In the data rows, 128 means zero.
Here are some points, each followed by its number:
[ 96 156 125 122 104 164 116 130  93  99 129 135 150 138 146 119 124 157
 141 145 116 151 118  79 133 129 116 120 140 153 170 178 108 130 149 135
 122 172 128  46 107 133 134 159 139 123 121 121 116  77 117 174  62  64
  66  62  68  63  66  66  61  71  70  67] 0
[136  93 152 182  89  61 111 145 161  98 146 129 116  94 157  90 157 120
  92 122 132 134 167  88  97  92 116 189 142 169 137 118 255 162  94  62
 193 154  80 190 158 185 154 219 200  20  81 110 156 174 148  57 203 117
 140 251 251 173  96 105 100 176 174  91] 1
[142  70 149 140 107  70 166 128 153 152 164  64  85 134 104 151 145 150
 128  94 177  73 105 166 105 137  77 135 173  50 144  75  78  96 120  84
  59  56  54  52  58  62  59  63  61  57  59  58  56  62  58  66  62  64
  66  62  68  63  66  66  61  71  70  67] 2
[129 131 141 151 141 122 113 143 101 107 154  81 145 100 134  97  67 130
 169 172 125 130 109  96 166 165 118 129 115 163 128 118 138 148 106 121
  97 128 111 105 163  81 186 191 217  73 148 104 139 137  96 100 156 140
 154 108 152 176 140 140 104 167 100 133] 3
[148 126 140 145  93 143 141 106  78 102 100 130 159 122  92 136 119 123
 168 132 109  97 105 128  93 127 135  98 118  92 125 147 137 158 117 173
  97 173 138 158 153  86 137 191 139  79 109 157 140 133 124 187 176 128
 120 125  97 126 133 146 123 125 136 104] 4
[135 148 151 135 129 145 140 145 122 107 142 124 142 147 150 104 104 138
 101 136 139 138 141 136 166 166 125 125 104 118 142 100 105 124 119 145
  86 138  84 111 151 121 105 143 159 145  93 141 161 115 112 156 162 148
 120 130 113 123 143  98 119 142 134 137] 5
[158 121 112 161 120 118  93 127 134  92 118 117 178 102 109 121 153  98
 118 133 115 130 118 117 109 109 143 128 122 120 103 118 122 116 167 151
 101 120 142 136 129 127 140 140 123  66 113 164 108 130 119 126 117 147
 138 146 161 103 141 175 159 116 152 179] 6
[132 111  83 128 169 102 191 127 171 112 140 125  82 134 119 187 100 155
 125 106 117  81 141 174 155 132 118 143  87 102 124  74  97 110 166  83
 109 147 117 108  88 104 132  92 151 213 119 104 124 139 117 130 181  58
 110 168 156 119  97 170 129 112 139  87] 7
[152 150 110 128 165 111  96 130 148 137 113 148 142 107 115 102  95 101
 154 113 122 143 152 114 170 174 148 145 118 137  88 108 107 158 144 116
 121 108 173 162 107 121 149 134 133  98 145 143 142 111 100  89 129 141
 170 135 120 166 135 129 115 175 118 167] 8
[114 116  95 141  91 149 106 114 139 139 125  68 119  99  96 149 152  91
 128 100 134 114 111 153  90 104 165 150 144  66 126 114 164 129 147 207
  76 123 121 172 175 141 112 137 102  72 121 150 123 135 128  68 140 181
 170 128 123  85 121 170 150 117 161 154] 9
[111 131 117 132 106 106 106 116  95 144 136 133 135 129 164 144 154 148
 155 155 119 113 111 129 108 128 102 130 159  79 147 151 178 100 109 148
 145 117 103 123 163 124 111 128 103 130 117 119 118 119 150 142 136 140
 147 125 111 102 144 138 131 139 146 143] 10
[168 131 146 130 122 138 100 147 101 123  86 129 110 104 128 120 117 122
 163 154 144 142 148 120 155 176 120 158  98 157 104 123 131 140  50  85
 124  99 154 142 145 108 146 126 130 107 147 117 143 102 139 101 144 137
 139 118 149 172 134 134  98 156 130 151] 11
[ 60 132  57 157 255 255 240  12 171  92   0  76 239 255 107   2  15  85
 131   7   0 226 229 116 131  95 255  89 255 255  86 205  85  16 175 137
 159 213 255 167  91 156 141   0  58 255 241  41 101 215 205   0  10 138
 229 147 101 255  55  75 255 145  46 216] 12
New points follow, each followed by the number of its nearest point above, looking only along the 6 directions in which the numbered points spread most.
[134 126 155 139 139 123 107  87 126 150 146 136 111 121 140 150 131 147
 123  96 144 129 136 132 115 129 137 111 119 142 108 156 158 155  87  83
 184 135 143 142 120 144 150 117 105 113 138 122 137 133 155 132 107 128
 142 114 151 161 128 125 110 123 139 135] 5
[160 132 119 136 138  99 122 147  93 142 143 129 111 127 167 122 127 148
 141 144 107 137 128 116 126 107 113 140  97 189 167 136 138 147 132 112
 139 103 129 126 133 124 128 108 142  87 131 128 142 115 135 176  91 174
 120 110 163 154 174 109 135 166 124 124] 5
[ 90 136 162 141 171 115 141 134 110 140 147 142 113 140 166 113 153 153
 153 107  86 125 158 127  97 144  81 126 148 190 102 125 132  97 140  66
 168 147 174 134 122 145 132  45  83 173 170  91 136 141 184 156 103  92
 119 116 190 173 120 145 141 164 109 154] 5
[ 97 107 105 138 135 102 170 162 180 124 167  85 103 100  86 157 104 105
 154  86 161 113 134 207 187 143 128 123 128 138  82  87  77  93 174  62
 122 136 146 146  97 117 165  67 171 201 154 142  90 127 142 102 131  64
 156 145 144 192  84 210 145 173 137 138] 7
[144 136 134 146 128 128 114 146 139 135 120 139 117 124 118 131 123 134
 142 150 117 141 162  86 149 163 140 143 114 119 110  82 117 125 100 110
 171  61 154 166 176 118 144 144 139 128 161 105 132 135  70  98  62  64
  66  62  68  63  66  66  61  71  70  67] 5
[139 124 181 156 121 165 137  96 145 142 122 103 131 104 134  93 136  73
 142  80 112 144 131 113 147 144 149 152 125 160  99 176 104 135 134  86
 165 109 140 111 158 133 155 150 197  97 146 150 129 105 117 106  66 162
 134 164 163 172 163 109 140 134 135  87] 11
[158 114 127 135  61 130 117 147 121 153 142 117 149 131 103 100 117 122
 116 135 101 141  92 105 103 111 107 162 100 118 126 105 102 128 130 147
 163 114  91 127 120 102 138 165 122 126 115 102 121 130 141 148 155 157
 132 167 136 148 136 136 137 157 139 149] 10
[165 130 144 131 135 136  87 127 119 120 118 122 132 134 134 142 136 144
 132 134 125 133 134 128 151 129 129 134 144 150 108 131 117 161 144  92
 154 143 166 170 148 123 118 149 163  84 107 127 152 152 143 139 136 172
 140  99 115 149 150 142 113 150 118 121] 5
[ 77 105 118 122 120 129 124  89  91 106  91  87 133 130  91 118 125  96
 123 101 145  80 113 149 130 111 158 121 107  76 113 172 158 132 133 195
  77 129 109 159 117 150 129 151 133  87 100 179 146 140 129 131 131 118
 149 139  89 102 151 166 163 103 172 149] 6
[143 116 143 156 126 110 113 141  93 157 162 119 151 129 107 144 117 119
 131 108 104 119 104  97 105 116 113 106 131 173 137 146 118 148 126 101
 146 111 114 103 168 145 150 179 151 105 154 143 120 129 131 117 145 156
 133 135 130 175 131 117 109 163 117 102] 5
[147 116  87 112 123 114 115  99 134 127 135 108 114 115 135 134 176  76
 117 130 167 116 129 137  72 101 136 135 113  24 130 141 149 153 113 174
 110 124 120 140  96 160 117 146 118 134 108 117 121 156  97 115 127 122
 114 130 145  98 147 142 158 102 189 125] 10
[136 109  92 135  40 100 156 128 219 116 107 148  57  75 184 119 125 113
 122 159 200 121 146 136 135 141 113 171 158 122 106 115 255 123 117  91
 172 141  67 232 201 255 106 125 115 101  99  77 171 157 175  44 172 106
 173 250 233  89  90 156 176 149 150 117] 1
[157 121 131 162 133  87 174 155 146 149 125  90  86 130 161 147 114 138
 114 139 129 119  92 194 154 170  73 141 161  31 129  72 140 112 152  83
 126 169 144 117 131 126  93 114 134 207  93  75  95 166 159 154 129  98
 127 105 159 110  92 204 136 138 152 103] 7
